In the data rows, 128 means zero.
Here are some points, one per row:
[ 79 109 136 109 112 139 149 143 119 118  83 137 157  82 163 149 176 102 157
 195  92 114 106  88 101 112 157 146 136 144  88 151]
[148 177 115 164  74  90  96 148 153 130 149 136 131  86 124 150 168 124 147
 118 111 131 133 141  82 107 146 133 184 190 102 159]
[173 179 134 101 110 114 114 147 137 117  91 118 202 178 146 132  91 153 147
 183  74 111 110 129 147 153 154 106 118 167 145 113]
[113 100 130  82 107 111  91 132 125 138 133  95 150  92 110  94 169 190 171
 103 101 145 161 100 137 168 107 163 165  54 161 176]
[169  77 157 124  65  59  99 127 175  57 163 148  87  94 190 143  91 127 134
 139 143 143  96 121 107 108 154 152 130 110 174 139]
[ 89 150 119 148 137  74 143 125  88 106 165 125 119  87 187 143 145 157 125
  89 123  48 143 183 105 107 168 159 120 121 127  63]
[139 150 109 106 171 131 175 175 161 106 128 108  84 159 122  80 125 183 154
 147 159 108  91 133 127 161 172 140  52  88 146 192]
[167 125 137 156 154 172 157  98 127 117 133 151 223 166 109 112  43  70  61
 139 130 102 111 171  87 155 142 187 139 100  91 144]
[118 113 128 111 167 137 163 190 113 157  90  84 158 123  83 183 167  89 139
 114  55 156 205 149 189  80 171 106 134 127 161  85]
[145 153 126 113 103 110 139  85 141  84 179 176 103  91 162 101 170 182 185
 144  96 133  81 163 140 128  92 100 178 162 112  99]
[ 93 190  79 131 141  81 155 135 141 158  85  47 177 178  41  90 135 208 133
 158 111 135 161 110  65 138  91 154 124 173 156 141]
[172 103 186  89 140 130 204 134  98 101 110  71 215 118  71 123 101 114  82
 116 128  63 143  97 124 167  61 145 160 136  97 125]
[ 98 137 169 156 136 190 182 119 157 116 136 128  72  33 151 141 133 152 105
 149  92 161 189  91  81 179 125 122  77 143 134 112]
[201  80 111  85  87 105 112 124 100 175  83 142 155 158  80 153 169 108  89
  93 128 125 106 124 104 160 145  91  90  66  97 138]
[137  86 113  63 115 137 156 157 133 172 124 150 132 140 124 162 174 121  98
 112 125 198 117 119  90 129 116 160 182 192 130  84]
[ 80 100 109  92 123  84  70 113  84 102 106 166 145 169 133 101 130 161 126
 123 123 135 110 116 144 173 161  99 124 159 138 129]
[106  57 179 110  64  84  59 121 109  95 197 129 154 106  99 111 135 139 118
 131 122 113  79  95 138 122  85 139  84 173  78 187]
[145  95 192 118 112  54 138 138 115 133 142 111  36 151 167  90 123 137 135
 133  82 136 136 153  49  73 115 125 118 124 115 167]
[130 106 159  76 100 127 110  92 138 104 140 120 164 110 205 166 190 104 134
 142 180  89 119 131 148 132 112 151 121 127 142 125]
[162 182 218 164 168 175 102 102 111 126 158 114  75 151 139 136 135 146 107
 127 184 154 117 109  86 169 142 161 119 178 119 165]
[115  84 136  84  76 125 143 125 157 109 118 126 124 165 108 118  92 196 158
 187  87 125 123  91 144 150 115 112  88 131 169 110]
[152 131  75 129 153  91 152 161 178 146 221 100 131 114 165  94 138  90 120
 165 163 161 165 126 151 152  88 164 102 117  93 130]
[ 97 157 145  78 133 127 155  96 120 171 115  77 118 138 109  74 121 200 116
 183  93 120  76 106 138 151 118  88 136 118 119 135]
[126 160 125 134 117 129 117 114 155  73 124  93 154 164  89 133 121 136 129
 172 119 137 167 112 122 151 109  76 128 109 118  90]
[ 95 111 118 113 175 122 144 116 172 150 146 120  98  79 117 157 114 109  84
 102 102  68 132 117 109 129 143 161  96  70  72 103]
[103 224  85 137 232 178 169 161  80 124 126 147 105  79 174 137 130 117  94
 169 137 137 139 142 131 162 101 104 173 130 208 182]
[128  68 176 185  92 117 137 114 100 103  99 124 149 121 125 183 125 107 149
  82 190 123 191 154 110 140 140  90 186 126 145 134]
[180 128 132  99  80 125  64  88 135 193 134 158 132 111 161 145  92 130 179
 116 120 114 174 107 146 170 170 122 168 117 120 132]
[130 117 104 150 104 152 140  88 107 145  85 149 107 101 188 101 122 115 138
 170 129  99 153 145 132 113 156 166 132 151 109 192]
[ 68 130 150 149  80 106 118 130 161 110 192 142  42 110 139 187 103  38 129
 198 169 106 131 138 186 180 121 102 102 116 110  78]
[117 100 122 157 172 155 151 181 126 163 148 112 129 140 235 166 114 122  98
  95 117 106 151  88 130 129  93 123 121 142  58 180]
[135 129  68 191 156 155 137 101 126 110  96 133 116  98  77 117 121  96  87
 129 197  91 121 137 134 170  83 185 127  98 116 111]
[129 159 102 212 216 101 197 123 142 123 107 137 147 138  77 135 127 118 166
 167 161 108  73  84 108  88 153 134 109  80  95 141]
[122 126  87 129 104 159 100 176 112 136 139 102 108 101 171 115 186 130 143
 122  85 106  80 148  51  96  86 146  71 121 118  80]
[151  53  93 105 101 143  74  98 178 148 130 129  73 138 150 140 133 162  94
  93 172  40 160 111  95 127 137 136 143 103 173 113]
[125  94 168 113  92  98  60 117  75  91 128 158 156  99 126 174 150 201 148
 195 115 139  79 118 140 114 160 113 108 162 129 125]
[173 123 145 150  83 102 129 113 140 152 120 139 158 156 131 148 146 104 176
 109  87 128  78  68  77  86 119  88  89 145 172 123]
[160 103 122 134 161 145 140 187 133 138 132 145 144 187 144 163 118 172 136
 123 162 113 106 133 127 117 121  61 155 160 134  83]
[155 115 120 115 140 114 143 115  95 158 175 141 143 142 177  79 162  94 113
 131  95 109 179 107 109  60 139 209 102 163 194 105]
[131 141 137 163 202 161 128 128 142 119 174 118 100 117 112 165 156 230 171
 190 105 128  86  93 117 119 104 145 189  84 119 161]
[169 158 153 106 116 120 101  64 170 126 171 102 133 124 118 208 123 146 112
 184  88 162 100 107 141 102 140 156 148 110 180 122]
[165 111 144 140 168 145 121 167 131 124 151  93 165 139 111 123 167 162 117
 173 137 116 109 126 137 118  86  97 106 143 178 115]
[123 146 159  94  70 114 144 103 106 173 115  97 127 151 114  95 115  72  62
  80 142 124  88 127 158 168 108  95 110 120 166 150]
[ 86 139 135 153 154  95 113 114 172 166  85 112 155 132  48 115 110 127 142
 138 134  37 127 119 136  90 153 149 179 189 149 100]
[146 124 123 176 148 168  74 110 141 138 129 124 108 132 109 149 170 129 115
 149 110 138 135 154 188 138 138 129  97 173 130 181]
[ 50 121 126 126 151 136 152 148  82 130 126 152 132 161 154 149 137 127 149
 196 146 153 143 111 142  82 125 236 132 106 124 204]
[122 142 144 106 179 146 144 107 151 156  89 125 120  81 143  82 153  64 173
  53 122 157 127  91 132  90 145  85 134 119 176 118]
[ 94  93  91 131 101 132 136 116 100 116  62  98 154 193  93 144 114 104  86
 108  92 118 133 139 156 139 118  63 141 102 169 171]
[138 148 120 154 151 136  73 165 114 110  75 128 143 162 126 147  99 130 100
 167 144 144 170  56 119 140 112 174  98 111 117 137]
[158  96 193 130 124 124 112 119 119 152 108 154 129  78 142 122 122 143 171
 126 135 112 117 173 105 121  90 139 140  95 145 144]
[124 150  71 127 127 183 155  92 100  72 101 108  83 104 137 107  76 175  76
 125 168 167 104 193 134  64 134 153 157 127 119 103]
[164  78 128 120 100 105  99 185 140 107  92 131 135 105  83 107 179 113 149
  87  93 102 211 141 192 130 124 164  92 125 120 128]
[163 108  99  92  97  65 137 120 171  91 113 183 119 108 140 125 170 126 142
 150 148 145 178 112 121 122 144 111 120 138 160 106]
[143  87 111 126 124 191 126 117 145 158 153  97 129 119 156  97 131 145 170
 169 145 121  74 150 130 142 161  75 135 133  96  84]
[138 145 126 119 118 163 192 117 145 164 131 140  93 112 156 107 141 129 150
 113 165 132 179 141  97 163 130 133  80 139  82 173]
[118 163 124 156 164 154  99 167 127 100 148 118  97 138 137  58 124  20  20
  97 178 120 151 138 124 118 113  67 136 127 128 121]
[104 112 129  85 157  74  95 111  61  86 155  75 103 107 133 196 103 156 161
 137 126 148 116 184 160 115  71 128 108 133 108 138]
[129 130  86 112 162 148 135 171 128 104  52 141 101 189  88 113  92 142 142
 169 132 128 102 169 104 116 121 133 117 156 104 141]
[102  35 124 146 162 130 117  88 112 144 117 130 159  95  97  76 161 119  85
 155 110 111 126 109 123  99 195  81 137 144 134 118]
[144 165  71 147 169 194 150  71 104 110 175  90  96 164  72 140 145 166 212
 113  70 130 130  89 132 122 118 168 119 164 115 113]
[159 148 136  58 113  95 168 115  78 123 135 107 124 132 138 163  99  39  89
 115 241  95 153 134 141 112 150 106 129 124 125 182]
[ 67 142 149 101 142 103 108 201  99 107 119 137 103 142 141  84 190 117 159
 147 139 117 103  74 115 205 168 175 169  91 158 114]
[135 137 131 102 130 197 124 175 127  82 162 152  87 113 157 133  65  96 114
  57 106 111 140  86 157 114 120 160  81 122 124  86]
[108 166 141 106 138 101  61 166 199 111  73 169 154 138 120 106 105 150 116
 114 160 121 114 111 142 103 156  92  99 144  95 126]
[122 101  88 140 130  85 160 160 194 149 124 124 131  85 152 195  29 150  72
 101 128 159  73 140 158 120 122 163 141 144  95 158]
[115 159 185 160 101 138 141 139 117 105 117 129 161 181 150  93 105 109 173
 114 134 104 179 137 166 103 131 111 130 116 120 135]
[101 125 132 145 134 173 137 184 150 197 164 140 136 175  93 118 103 102  92
 124 143 110 116 156 162  73 141 118 175 107 168 143]
[145 115 122 165 106  67  70 122 105 156 113 115 166 115  97  53  58 147 112
 120 126 137 112 153 178 141 108 138 104 139 107 126]
[101 123  60 116 153 153 141 136 133 148 182 169 157 138 152 153 139 155 121
 144 182 152 112 141 110 151 132  80  77 156 142 141]
[119 115 174 106 146 135 115 139 129 195  34  94  97 133  79 163 117 116 170
 110  78 139 129 107  96 126 106  74 136 148 122 117]
[127 108 148 175 105 124 118  51 141  78  78 157 137 184 151 145 194 125 105
  87  89  96 138  79 167 171  92 154 124 130  94 113]
[143 101 160 169 106  92 163  89 145 173  95 111 145 172 162 116 124 138 165
 141 148 167 114 120 186 107 109 140  69  98 131  58]
[155 101  88 165 124 132 157 175 141 129 114 138 126 181 129  94 179 161 207
 126  47 129 107 114  93 124 109 171 173 119 137 135]
[142  87 124 159  49 117 114 166  95 137 149 113 125 136 105 157  96 175 145
 141 152 154 136 124 113 188 161 118  88 112 130 147]
[140 130 117 130  94 113 119 136 176 174 118 131 129 135  53 108 166 128  80
 150 195 123 122 171 145  79 139  64 192 114  95  83]
[108 194  94 113 232 149 147 118 108 118 138 125 105  54 168 140 118 148 116
  72  92 115 119 114 138 154 157 120 109 141 132 108]
[ 97 154 163 190 192  82 139 129 146 147 162 126 151 177 172 149 123 103  34
  64 173 151 108 189  97 173 147 172  94 124 147 105]
[ 84 164  63 159  98 137 121 146 172  57 189 133 131  76 148 120 120 109 126
 105  88 137 161 113 139 113 117  89 135  80  94 183]
[170 128  44 144 153 114 131 137 130 110 157 164  54 112 132 118 147   2 121
  36 151 121 125  94 168 153  78 113 107 193 156 175]
[162 190 141 126  59 135 137 129 104 139  94 108 153 187 103 148 220  87  91
  51  43 108 174 130 179 116 205  91 123 122  79 125]
[165 158 161 126 160 115 161 171 126 113 187 205  91 109 180 119 145 174  72
 112 120 148 150  96 173 129 100 131 176 110  86 113]
[141  60 150 153 115 143 117 123 131  89 159 116 181  89  66  87 133 103 109
 113 124 138 129 136 114 129 147 129  88 115 147 170]
[119 145 124 167  97 164 135 101 156 145 109  87 178 126 192 139 101 107 133
 156 100 102 120 145  83 131 116 105 170 126 148 118]
[118 142 120 127  82 181 117 152  79  63 149 148 163 119 136 159  90 119 125
  89 146 132 123  90  45  73 142 105 157 134 148  76]
[147  86 130  98 131 104 131 104 147  63 160  85  98 148 127 118 131 117 131
 119 110 118 168 178  78 114 193 103 172 152 110 142]
[ 84 139 135 173 123 137 158 199 109 143 162 209 129  95  86 109  98 165 172
  99  89 148  98 136 165 137 155  83 153 114 160 126]
[132 158 112 104 119  96 129  64 137 180  91 156 196 174  89  96 107 151 190
 134 164 116  99 113  95 102  97 116 133  85 127 136]
These points spread out most along one direction. Where along it does each point below lie, from 0 to 99? The average is 50, and the first point in the table lies past the average. One standard deviation of the points above along it is 16.
[117 133 101 120 195 162 125 106 159  79 162 128 109 145 142 153 175  59 148
  90 111 151 108 113  95 110 170 149 170 110 152 117] 33
[119 158 125  91 171 158 162 110 119  65 130 160 122 107 102 130 135 143 148
 127 133 151 112 121 154 110 148 133  93 111  72  91] 44
[101 102 110 154 179 100 119 110 104 142 112 127 162 122  95 137 105  80 142
 141 134 160 118 128 113 192 128 132 152 157 159  97] 51
[162 158 149  99 141 149 128 148 143  78 145 173 118 127 107 143 123 114 139
 132  97  91 184 204 135 116 162 117  73 145 157 132] 43
[156 138  93 106 120 113  93 115  25 190 131 191  98 103 100 135  78  80 127
 163 137 116 134 120 109 116 101 134 120  99  98 129] 45
[ 83 126 161 134 161 165  88 127 127 149  86 159 130 117 155 143 153 201  87
 132 156 163 125 161 117 110  78 128 100 113 154 150] 49
[ 63 128 152  69 111 148 124 115 164 144 103 137 190 138  79  92 103 118  72
 102 212 170  99 116 118 146 132 195 118 186 138 143] 49
[ 99 160 121 121 148 172 147 136 141 111  68  91 163 132  96 128 146 105 118
  54 148 145  91 155 136 109 102 137  87  74 149 181] 43
[157  45 148 132  88 133 144 108 104 142  82 144 104 166  82  85  98 136  87
 115 149 172 142 101 145 128 127 202 163 140 120 140] 58
[132 139 122 111 114 158  82 158 160 156 158 148 137 142 101 119 146  97 153
 108  58 103 121 184  95 150 120 210  97 103 128 184] 51
[155 124 182 186  96 103 142 130 105 119 139 138 105 100 121 124 167 179 151
 146  94 147  75 103 196 122 198  97 171  87 178 143] 67
[119 104 168  96 132  91 123 111 179 128 154 195 119 110 109 161 145  24 117
 110  70 155 131 169  78 179  72 160 146  74  91 148] 38
[196 124 156 118  55 112 109 160 112 120  91 107  93 110 131 132 118 101  97
 175 185 115  48 137 151 124 138 139 105 108 126 110] 52
[159 134 119 118 173 168 112 167 123 167 101  65 187  93 119  90 125 131 185
 155 176 164 120 136 144 167 154 143 147 148  83 106] 56
[136  94 147  94 115 124  88  99 147 118 112 104 127 138 167  70 101 121 115
 169 104 200 145 101 172  95 108  79 124  87 100  94] 60
